(in the rows, 128 means zero)
The rows of A fall into 3 groups, and each row is roughly a mix of its group's hidden directions.
A (99 x 17):
[[171  92 156 119 176 115 121 164 172 171 104 106  98 115 113 124 110]
 [122 162  87 129 153 131 136 179 146 178 164 115  86  94 149 119 150]
 [157 112 121 104 172  85 152 170 163 157 114 105 101  77 143 138 140]
 [ 91 113 171  66 148 147 113 137 119 125 114 170 105  90 173 131 131]
 [ 69 132 173  75 106 125 137  86  96 117 130 149 129 147 161 141 107]
 [123 125 123 179  92 132 166 110 157 111 154  75 162 153  98 155 152]
 [122 162  92 127 111 127  83 129  58 109 116 179 151 129 154 117 112]
 [142 152  87 126 164 107 135 183 142 178 147 108  80  98 141 113 136]
 [145  99 160  82 176 106 107 155 125 141  94 139  77  98 149 109 108]
 [141 104 149  94 159 102 121 137  91  91  80 139 106  75 166 108 127]
 [196 134  72 170 151 105 140 149 152 141 116 111 144 108  97 118 143]
 [134 154  82 120 159 111 112 166  87 138 127 138  69 106 146  79 123]
 [ 97 165  97 113 129 126 115 126  54 117 133 151  91 136 151  81 111]
 [107 127  98 112 140 110 168 179 166 155 156 101 112  92 138 160 170]
 [128 127 142 112 109 127  95  87  73  93  91 175 161 153 133 119  95]
 [153 106 105 180  94 110 123 126 123  90 117 103 165 173  75 143 127]
 [128 168 113  90 132 126 143 100 182 177 158 171 143 102 150 151 142]
 [122 191  52 145 110 120 114 138  99 129 160 155 130 117 148 115 147]
 [150  81 181 109 162 101 154 121 119 104  78  93 110 100 139 114 117]
 [103 162 125 107 125 176  91 112  92 133 127 200 147 118 161 113 122]
 [183  99 143 150 171 146 131 155 188 161 113 106 122 103 102 121 136]
 [115  95 165 141  92 146 140 107 176 116 139 113 172 159  98 180 140]
 [100 135 136 168  83 164 154  86 130 106 153 107 173 167 104 143 140]
 [163 141  85 167 159 143 121 180 158 152 144 112 100  91 119 106 160]
 [108 152 134 116 131 200  88 120 114 145 130 198 150 122 144 115 124]
 [139 156  85 119 123  93  85 145  61 132 108 165 139 140 145 120  93]
 [146 115  96 174 127 125 177 147 165 122 141  74 142 119  91 139 169]
 [154  78 174 145 158 125 148 144 162 112 108  69  94 108 115 117 138]
 [142 111 159 152 136 182 129 135 199 172 143 118 152 139  97 149 136]
 [138 137  90 182  83 124 137 106 119  93 138 113 179 164  91 141 140]
 [156  95 123 153 104 112 133 111 125  72  94 128 195 130 100 158 144]
 [167 108 166  94 177 138  99 136 148 151  88 166 119  88 147 116 112]
 [156  85 171 170 156 173 137 144 165 126 112  84 121 120  98 112 139]
 [135 133 118 161  97 144 106  88  78  85 110 149 166 171 101 107 110]
 [110 167 101 139  88 115 101 116  62 124 129 148 168 165 147 138  97]
 [112 101 162 118  90 125 138  78 116  87 107 137 185 162 114 160 117]
 [128 137 117  88 126 120 101 134 111 132 103 193 184  97 163 164 126]
 [133 122 167 117 136 151 164  99 170 131 120 127 178  75 159 159 157]
 [113 142 156  93 125 130  78 103  81 127 114 178 114 151 154 108  82]
 [ 84 127 109 154  82 110 157 127  91  81 151  81 125 164 115 137 142]
 [116 152  77 101 112  75 109 132  69  91 122 163 115 122 151 121 126]
 [131  72 204  96 147 153 112 119 157 135  96 142 125 140 114 137 105]
 [139 145 105  94 137  68  97 142  71 125 102 155 110 118 162 116  95]
 [123 140 102 156 133 149 135 177 180 166 178  98  98 120 115 138 159]
 [151 112 163 116 151 127 147 130 210 185 139 107 123 121 118 153 125]
 [ 78 157  96 113  85 101 138 102  69  89 146 142 133 153 142 131 128]
 [ 78 127 112 140  78 129 160 121 105  76 147 112 165 133 132 163 165]
 [149 149  90 125 128 102  72 154  70 139 104 166 142 142 140 122  90]
 [174  84 136 140 159 103 134 167 183 142 115  88 102 116  95 135 135]
 [159 104 185 117 151 172 109  98 173 154 103 162 156 127 117 129 109]
 [157 153 117 159 141 197 101 124 146 147 125 174 175 101 130 116 144]
 [168 108 164  91 177 136 102 133 158 161  91 167 120  94 141 120 111]
 [ 95  80 191 118 118 147 125 121 134 121 126 102 100 184  97 129 101]
 [135 133  72 173  90  97 149 137 129 108 144  96 167 154  94 158 149]
 [ 97 163  89 144  97 119 180 111 111 104 155 107 164 107 149 150 169]
 [165 136  88 177 115  77 152 133 110 127 121  72 153 152 102 133 115]
 [169  90 171 135 180 150 109 156 146 132  90 115  98  92 130  99 124]
 [118 156 116 181  96 166 148 105 152 150 170  99 160 169 101 136 133]
 [134 124 133 137 148 143 138 169 202 168 161  99 104  98 129 149 159]
 [113  89 161  73 161 104 128 171 126 128 102 125  88  88 159 139 128]
 [139 163  68 176 104 118 150 136 149 153 167  98 156 148 102 146 145]
 [197  99 106 141 150  80 126 135 118 109  72 124 155 116 102 124 117]
 [146 151  72 173  97 106 155 116 147 133 153 103 166 158  89 148 140]
 [165 140 111 190 109 166  99 125 160 142 139 135 183 150  96 143 131]
 [176 132 154 147 145 148 115  75 102 100  83 150 161 108 139  89 110]
 [112 145  92 168  79 137 151 109 134 110 157 117 185 152 104 161 154]
 [141 126  97 192 106 145 163 121 143 108 142  88 166 146  82 132 157]
 [ 73 165 115 122  88 143 144  86  73  95 148 147 148 144 150 122 133]
 [ 90 147 107 104  96  78 127 115  57  94 128 132 117 151 154 128 108]
 [ 69 139 112 131  80 126 151 112  82  70 149 120 141 138 142 142 155]
 [136 120 159  86 167 149  81 149 122 153 102 177 101 102 157 110 105]
 [153 117 118 101 176  89 122 166 118 135 106 121  63  93 143  94 121]
 [ 96 120 161  67 157 129 118 143 110 129 117 156  82  88 176 117 125]
 [126 121 162  80 159 149  95 128 117 126 101 184 115  82 170 114 125]
 [154 141 114 117 175 110 113 151 103 140 113 129  63  96 151  72 115]
 [167  95 171  91 180 117 112 139 147 147  83 144 106  94 139 114 107]
 [140 113 175  98 166 167  82 147 152 158 110 170 110  98 150 121 117]
 [131 123  91 167 131 117 171 160 153 131 155  65  99 134  91 121 158]
 [119 146  71 166  82 119 143 128 128 106 154 122 181 144 107 164 159]
 [147 139 108 102 163  93 120 183 157 191 136 124  94 102 147 139 118]
 [153 139 151 113 171 148  86 137 135 173 122 151  75 125 138  83  92]
 [117 118 161  67 166 131 119 143 126 141 108 161  95  77 176 122 127]
 [201  96 112 149 156 104 104 165 164 134  95 128 140 106 100 137 131]
 [122 159  99 133 111 126  86 127  51 101 110 169 149 130 156 112 110]
 [113 151 119 190  92 155 156 103 125 124 164  81 151 168 105 125 134]
 [160  98 179 123 171 162 111 148 187 166 114 126 113 101 127 127 126]
 [191 157 112 170 157 162  95 125 129 142 109 153 150  92 137  90 127]
 [ 96 169  71 161  91 112 158 130 100 114 172  95 130 143 130 130 151]
 [155 115 148 174 144 199 136 125 180 132 131 118 152 106 105 118 161]
 [127 163  92 120 132 152  97 123  79 105 117 194 140  96 155  97 138]
 [167 139 108 114 164 123  79 154  99 134  93 178 121  89 152 100 114]
 [172 113 125 150 121 133 128 105 139  94  93 148 207 100 121 152 149]
 [147 117 115  95 173  93 114 182 138 150 115 132  72  85 147 116 129]
 [ 95 172  79 143 115 141 135 121  58 111 146 132 108 142 134  82 129]
 [ 85 141 137 123 104 164 119 101  86  64 133 159 129 105 161 111 156]
 [160 121  94 192 108 151 125 125 129  90 120 123 179 140  82 126 154]
 [184 116  90 171 139 135 123 137 122  89  92 138 172  96 103 117 155]
 [131 104 152 172 115 170 147 126 188 134 149  90 153 144  89 152 151]
 [178 113  87 165 129 123 123 132 113  87  88 143 186 110 101 128 148]]

One row of each group comes first, with its name. Which group is each row after those in?
[ 80 142 115 116  87  89 143 105  65  81 137 116 120 156 144 130 120]  <19>
[125 176 113 151 114 180 135  96 164 172 169 149 169 137 125 135 139]  <67>
[109 105 191  60 137 108 127 107 136 132 107 150 124 112 167 154 107]  <30>

[142  93 190  81 173 137 114 130 145 144  90 148 103 100 147 117 109]  <67>
[131 116 130 105 138  55 135 141  78 120 101  93  90 143 140 115  88]  <19>
[120 151  70 156 103  77 173 132 114 118 155  77 125 146 113 135 143]  <67>
[ 86 144 111 138 114 127 146 117  78 106 152  99  74 169 115  82 120]  <30>
[ 54 154 152 111  93 159 153  92 116 133 171 125 128 155 150 140 130]  <30>
[142 117 157 146 141 187 122 135 191 184 140 130 153 142 100 145 126]  <19>
[123 138  88 162  83 125 144 110 116  83 135 130 195 133 116 159 160]  <67>
[141 107 142 132 106 124 104  87  85  75  87 157 166 160 108 122 104]  <30>
[129 124 119 175  90 146 139 109 155 128 150 105 172 182  78 153 131]  <67>
[128 169 109 141 122 188  99 109 112 126 132 191 171 106 150 114 142]  <19>
[118 160 105 170  96 164 111 113 144 155 173 129 138 188  91 126 119]  <67>
